(in the rows, 128 means zero)
Where one turn sends some rows of the set: a few examples, then the rows asked
z428: [116 106 112 137 136 117 148 112 103 104 145 113 118 142 122 144 111 142
 119 126 116 143 135  72 115 139 142 109]
z526: [154 131 137 124 104 126 119 138 135 112 114 163 139 137  86 110 131 142
  78 129 118 125 135 119 132  91 169 112]
z294: [120 150 130 132 134 146 123 140 152 102 116 165 114 149 117 172 116 134
  89 132 126 117 127 160 120 123 152 133]
z272: [134 131  94 121 101 146 134 147 147  96 142 143 125 149 119 130 122 118
 159 123 114 150 135 103 140 105 129 156]
z468: [141 111 108 117 156  91 114 148 133 109 148 107 123 115  89 129 102 130
 115 125 104 114 120 118 128 102 174 132]
z765: [143 138 127 121 123 178 144 101 143  98 116 119 114 114  91 160 120 151
 116 173 133 129 107 132 129 102 141 124]
z543: [134 157 142 122 122 139 121 128 134 115 130  79 150 140 120 131 129 131
 104 133  80 127  81 140 116 109 141 121]
z105: [121 111 122 142 120 153 127 146 126 109 115 143 109 150 143 135 113 145
 134 127 111 113 143  91 127 136  99 137]
z472: [125 137 136 132 139 110 134 127 104 135 166  92 121 120 133 122 125 129
 115 135 116 127 105  99  97 110 168 123]
z800: [130 137  93 140 126 163 123 132 126  89 141 114 154 130 157 111 145 147
 113 111  99 122 101  99 148 121 121 139]
z100: [157 113 125  88 120 140 128 119 147 101  91 117 135 140 111 140 158 131
 112 141 121 113 113 131 128  99 130 168]
z504: [113 107  91 136 137 149 104 119 138 136 139 124 117 119  85 146 148 119
 118 134 168 136 104  74 130 121 124 118]
z120: [129 133  91  86 119 137 110 127 137 134 147 139 111 101  90 136 139 124
 119  89 137 118 118  90 137 136 149 133]
z670: [127 166 110 132 136 124 123 122 128 126 145 121  99 123 107 136 145 175
 125 124 169 123 120 110 129 110 177 142]
z150: [125 156 121 119 151 139  85 153 152 114 148 110 154 138 133 143 140 137
  91 136 116 105 135 108 136  98 186 142]
z868: [ 80 113  91 123 107 129 117 122 134 143 135 117 132 157 129 138 116 124
 127 134 156 126 141 118 133 107 150 139]
z952: [167 135 133 142 151 117 138 149 121 133 161  98 135 115  99 138 111 154
 102 118 150 134 106 116 146 129 127 130]
z407: [131 135 150 144 120 163 111 146 148 116 102 145 123 137 106 145 134 167
 140 115  86 137 130 119 151 131 117 120]
z332: [134 136 123 120 148 156 105 105 110 128 149 133 150 123  71 134 146 158
 114 148 130 133  96  87 121  97 156  99]
z397: [152 105 105 143 144 159  97 135 121 120 118 142 130 150 138 137 128 145
 107 120 156 111 112 125 155 120 133 173]
z912: [146 140 146 127 134 168 108 142 158 114  99  98 119 124 125 150 127 115
  81 133 115 140  99 133 128 101 118 146]
z950: [140 154 132 143 134 149  89 145 137 132 126 140 138 135  86 139 156 171
 110 140  96 118 132 118 104  99 153  98]
z787: [132 108 119 125 145 169 130 132 161 129 117  94 134 122 100 145 119 116
 100 119 144 132 119  85 154 138 104 137]
z967: [120 112 121 114 120 133 100 142 119 129 105 115 161 145 117 136 131 159
  88 150  97 149 149  94 123 133 169 111]
z535: [ 78 130 129 123 135 130  98 104 152 130 138 144 136 114  87 155 130 124
 139 125 115 137 128 117 137 141 124 123]

z428 goes to z787
z526 goes to z468
z670 goes to z868
Now these:
z967 goes to z952
z950 goes to z472

Where one turn sends some rows of the set: a few examples, then the rows asked
z732: [143 145 122 139 108 150 154  98 115 138 109 131 115 109 171 124]
z820: [ 90 104 142 134 158 124 134 139 130 104 118 125 106 126 158 155]
z544: [ 99 149 136 169 119 122 129 110 138 105  89 131 115 138 155 162]
z71: [ 63 115 107 135 105 171 122 113 115 135 111 131 101 123 128 121]
z520: [102 137 146 118 162 175 152 136 134 149 115 159 114 127 138 104]
z214: [ 83 155 122 157 137 119 130 105 138 109  97 135 119 151 157 153]
z753: [ 88 113 140 141 167 134 135 136 134 114 127 124  87 117 154 153]
z78: [ 94 147 125 160 121 121 132  95 149 116  89 138 124 142 151 156]
z533: [121 145 127 168 129 137 134 173 142 116 110 136 133  95 166 118]
z476: [127 137 135 157 127 133 142 155 148 135 102 123 141  81 158 128]
z488: [ 90 118  87 146 113 163 120 107 112 130  99 127  92 118 119 113]
z13: [136 138 125 159 122 130 136 167 141 131 100 126 131  91 162 126]
z325: [112 126 132 146 166 145 120 145 112 100 107 157  92 136 139 100]
z726: [104 126 144 133 155 179 153 134 125 145 122 169 119 127 140 102]
z973: [118 151  93 112 124 142 108 124 119 163  96 142 118 110 150 141]
z142: [ 83 156 123 153 133 116 130 120 130 108  98 130 126 149 143 162]
z873: [100 129 147 130 142 167 151 149 134 162 104 157 114 118 122  98]
z599: [ 97 126 135 122 151 166 149 145 122 163 109 164 101 118 130 103]
z467: [126 160 139 161 130 137 135 164 139 131 103 142 131  89 164 114]
z591: [ 85 142 125 177 114 124 129 109 143 118  93 129 114 144 146 156]
z246: [146 142 120 143 120 159 142  98 135 141 106 131 126 102 177 121]
z296: [103 129 140 145 167 139 119 139 114  96  84 149  96 126 147  99]
z558: [ 92 105  96 134 103 159 118 110 112 126 109 129  91 112 125 117]
z648: [117 161 138 170 121 138 141 167 142 128 104 129 137 104 161 120]
z84: [ 71 115 100 131 109 166 127 106 110 128 103 121  89 121 136 134]
z660: [112 154  85 110 126 134 119 112 120 158  96 125 114 111 142 129]
z996: [ 72 109 102 127 110 164 126 120 112 114 112 123  96 117 126 122]
z947: [110 138 131 123 152 168 158 137 138 165 107 160 111 125 126 104]

z753 goes to z732
z142 goes to z476
Now these:
z591 goes to z648
z214 goes to z13
z996 goes to z78
z544 goes to z467
z660 goes to z820

Where one turn sends some rows of the set: a few examples, then the rows asked
z392: [123  93 166 151 108 120 151 109 116 130 109 107 104 125 115  96 156]
z735: [124  73 128 123 145 142 136 100  87 130 172 115  90 130 129 114 108]
z709: [121  75 136 130 151 138 134 112  87 123 140  97  84 144 129 123 106]
z923: [145 109 172 128 157 136 158 106  64 147 136 143 138 117 132 124 120]
z748: [102  95 162 127 144 109 150  86  90 140 191 119 104 149 130 107 149]
z199: [126  85 167 154 140 110 168 135  92 121 117 101 114 144 148 132 116]
z448: [128  72 150 140 128 106 182 103 107 139 178 105 107 116 147 110 121]
z665: [147 115 157 149 141 151 107 117  89 139 149 158 126 161 137 107 133]
z741: [161 121 144 125 144  94 162 122  99 142 150 100 128 145 173  73 150]
z58: [162 126 148 130 147  98 157 132  92 136 136 107 135 152 174  80 148]
z315: [130  97 144 116 113 151 137  81  71 152 184 129 107 134 143 103 143]
z90: [130  91 146 164 135 153 159 121 123 138 153 101 103 156 132 140 122]
z220: [181 128 163 112 132 105 131 115 101 136 128 113 137 148 137  75 125]
z56: [126  83 135 127 151 150 125 115  73 121 149 129 103 142 129 125 104]
z790: [105 110 172 135 152 121 133 109  70 128 162 143 125 165 132 123 144]
z858: [181 123 158 107 128 103 135 105 107 142 147 113 132 139 136  68 127]
z178: [141  92 163 122 149 120 178  81  89 161 164 110 111 102 132 106 126]
z635: [175 132 155 150 122 124 147 142  75 144 120 112 119 150 149  84 152]
z896: [172 118 147 145 117 112 163 122  95 156 143  86  98 137 148  71 158]
z255: [165 126 143 124 144 101 157 124  91 140 154 118 140 145 174  75 149]
z497: [179 121 161 113 130  97 138 110 111 140 131  96 124 146 136  71 127]
z913: [122  90 154 129 119 133 147  92  85 147 137  70  75 152 144 110 143]
z583: [142  91 143 139 130 130 133  84 121 157 190 117  91 139 136  84 141]
z538: [127  94 136 123 136 120 163  94 133 139 161  98  89 151 142 138 148]
z716: [132  91 139 157 130 157 160 110 123 144 179 117 108 145 131 133 123]
z469: [128  92 156 142 101 127 151  95 114 139 149 135 116 108 114  86 158]
z160: [129 105 166 150 109 135 138 116  98 126 116 148 130 124 115 101 153]
z577: [178 127 143 139 115 127 152 122  80 155 163 129 123 130 148  71 156]
z897: [135 107 134 118 136 140 147  98 109 136 177 152 123 147 142 141 144]
z383: [176 114 143 117 111 107 156 106  86 155 143 100 116 152 142  59 135]
z402: [128 111 162 132 125 155 124 114  54 134 121 124 113 163 144 126 136]
z53: [137  99 163 158 144 125 126 116 115 139 118  86  83 171 137 105 137]
z118: [134  93 157 142 133 128 160 124  77 126 162 157 144 126 147 125 115]
z611: [ 99  99 174 140 152 105 146 105  87 129 145  96  96 169 132 120 146]
z83: [138  99 178 136 159 117 172 107  83 147 110  89 107 126 133 125 122]
z51: [134  99 145 161 134 165 151 124 112 136 159 128 120 154 132 143 119]
z308: [130 110 148 132 146 134 145 120 108 123 123 121 113 170 143 157 141]
z336: [178 122 145 118 114 116 145 114  73 151 139 123 131 156 143  65 132]
z250: [175 120 150 124 116 110 149 119  78 148 118 100 120 164 142  68 132]

z448 goes to z118
z402 goes to z913
z923 goes to z83
Now these:
z56 goes to z709
z497 goes to z858
z665 goes to z53
z635 goes to z896
z716 goes to z51
z741 goes to z255
z336 goes to z250
z538 goes to z897
z160 goes to z392
z748 goes to z790

Where one turn sends some rows of the set: a few examples, then the rows asked
z588: [126 133 140 116 128 170  91 144 144 115 111 160 132 162 109 129 107  98
 138 112 145 178 124 142]
z760: [132 112 117 130 150 136 124 166 105 125 128 130 146 187 105 108 132 177
 142 129 166 165 116 164]
z812: [109 172 136 102 127 150 137 144  96 113 135 152 142 156 128 111 117 115
 124 130 153 108 114 123]
z617: [116 161 130 111 132 147 132 151  90 120 147 147 141 160 124 109 122 107
 131 132 158 108 114 120]
z757: [145 102 112 123 131 150 138 149 118 117 132 129 134 115 133 120 114 149
 133 126 150 223 124 134]
z860: [150 146 125 118 136 157 187 146  96 107 130 149 150 159 138 121 110 179
 161 132 151 164 122 146]
z523: [129  94 129 112 146 150 133 156 145 116 124 158 140 144 119 124 114 157
 113 122 162  98 109 112]
z927: [141 109 114 117 127 151 141 144 120 112 126 130 138 111 134 121 110 154
 128 126 150 223 123 137]
z449: [130  92 128 113 146 150 132 157 145 117 125 157 139 147 119 125 114 156
 114 122 162  98 110 111]
z644: [148 143 130 122 132 167 175 152 114 122 123 149 127 170 146 119 128 182
 176 122 135 167 126 132]
z560: [117 157 131 115 131 152 125 156  97 128 146 145 129 167 128 108 133 105
 140 127 151 108 118 112]
z238: [109 166 137 108 125 157 125 152 109 127 134 150 121 166 134 109 135 114
 140 122 141 109 118 110]
z501: [114 136 130 108 137 145 133 151 122 112 100 141 146 175 111 112 121 197
 127 125 156 166 112 171]
z814: [157 132 122 131 137 160 174 158 101 124 137 145 132 173 141 119 129 171
 180 126 143 166 128 133]
z819: [119 121 126 122 140 139  84 158 133 116 113 122 140 114 146 112 116 137
 176 138 159 144 116 102]
z804: [155 124 121 123 133 190 159 154 100 136 108 106 112 132 148 105 131 112
 144 121 139 153 130 123]
z285: [117 129 124 114 141 131  96 149 121 101 114 124 161 101 140 113  97 139
 159 146 172 144 110 117]
z316: [127 115 123 128 145 146 118 168 122 133 116 133 129 192 112 108 143 183
 150 121 151 167 119 155]
z462: [116 130 131 115 137 151 122 158 132 124  99 139 129 186 117 110 136 196
 141 118 145 167 117 159]
z958: [125 125 121 117 145 135 134 155 105 112 118 136 158 177 103 111 118 186
 128 131 169 166 112 174]
z97: [144 143 127 105 126 190 172 139 102 117  92 114 127 117 148 109 111 124
 123 124 141 152 124 136]
z499: [133 126 133 120 135 161  95 145 128 111 125 158 146 158 102 130  98  89
 133 119 159 177 121 148]
z321: [129  94 130 113 145 151 132 157 147 117 123 157 137 145 121 124 116 158
 114 121 160  98 110 110]
z509: [152 134 120 112 134 181 173 142  86 117 107 109 137 117 141 108 107 114
 123 131 153 151 123 140]
z70: [130  93 129 114 146 150 131 158 145 118 124 158 137 146 120 124 116 156
 115 122 161  98 110 110]
z949: [160 122 115 124 138 182 165 151  86 128 117 105 128 126 141 106 119 107
 136 129 152 151 126 130]
z604: [133 125 135 122 133 166  91 148 134 117 122 157 136 164 105 129 107  90
 139 115 152 177 124 142]
z964: [144 102 114 124 129 155 134 152 125 121 129 128 127 119 137 120 121 151
 139 123 143 224 126 128]
z2: [110 138 131 108 135 139  96 145 134 101 102 128 153 101 146 114 100 148
 159 141 163 143 110 114]
z418: [129  94 130 112 144 151 133 155 146 116 122 159 138 145 120 124 114 158
 113 122 161  98 110 111]
z221: [145 151 131 114 130 164 184 144 110 111 119 152 139 162 144 121 116 187
 165 126 140 166 123 141]
z252: [123 139 141 110 127 168  97 139 142 108 108 163 139 155 107 130  98 101
 129 114 149 178 121 148]
z990: [111 133 132 112 134 143  88 152 141 110 101 127 140 109 150 113 112 147
 170 136 155 145 114 105]
z205: [104 175 140 101 122 157 132 145 109 118 127 153 130 159 133 111 124 120
 130 124 142 108 116 117]
z114: [159 133 120 128 140 154 182 154  91 115 142 145 147 166 136 120 117 171
 170 132 153 165 124 141]
z602: [140 109 118 118 126 158 135 148 132 119 120 131 124 116 140 121 120 156
 137 121 139 224 126 128]
z980: [138 114 118 114 124 156 140 143 129 113 118 133 131 111 138 122 113 159
 129 122 142 224 124 134]
z212: [123 120 122 123 144 132  89 157 120 110 121 120 153 110 141 112 107 132
 169 144 170 144 113 109]
z746: [145 137 128 111 127 194 164 145 110 129  92 111 112 126 152 106 125 122
 136 119 132 152 128 126]
z359: [127 135 137 112 131 162 100 139 131 105 116 161 148 154 103 130  93  96
 126 119 157 176 120 152]

z927 goes to z980
z812 goes to z205
Now these:
z860 goes to z221
z990 goes to z819
z97 goes to z746
z359 goes to z252
z462 goes to z316

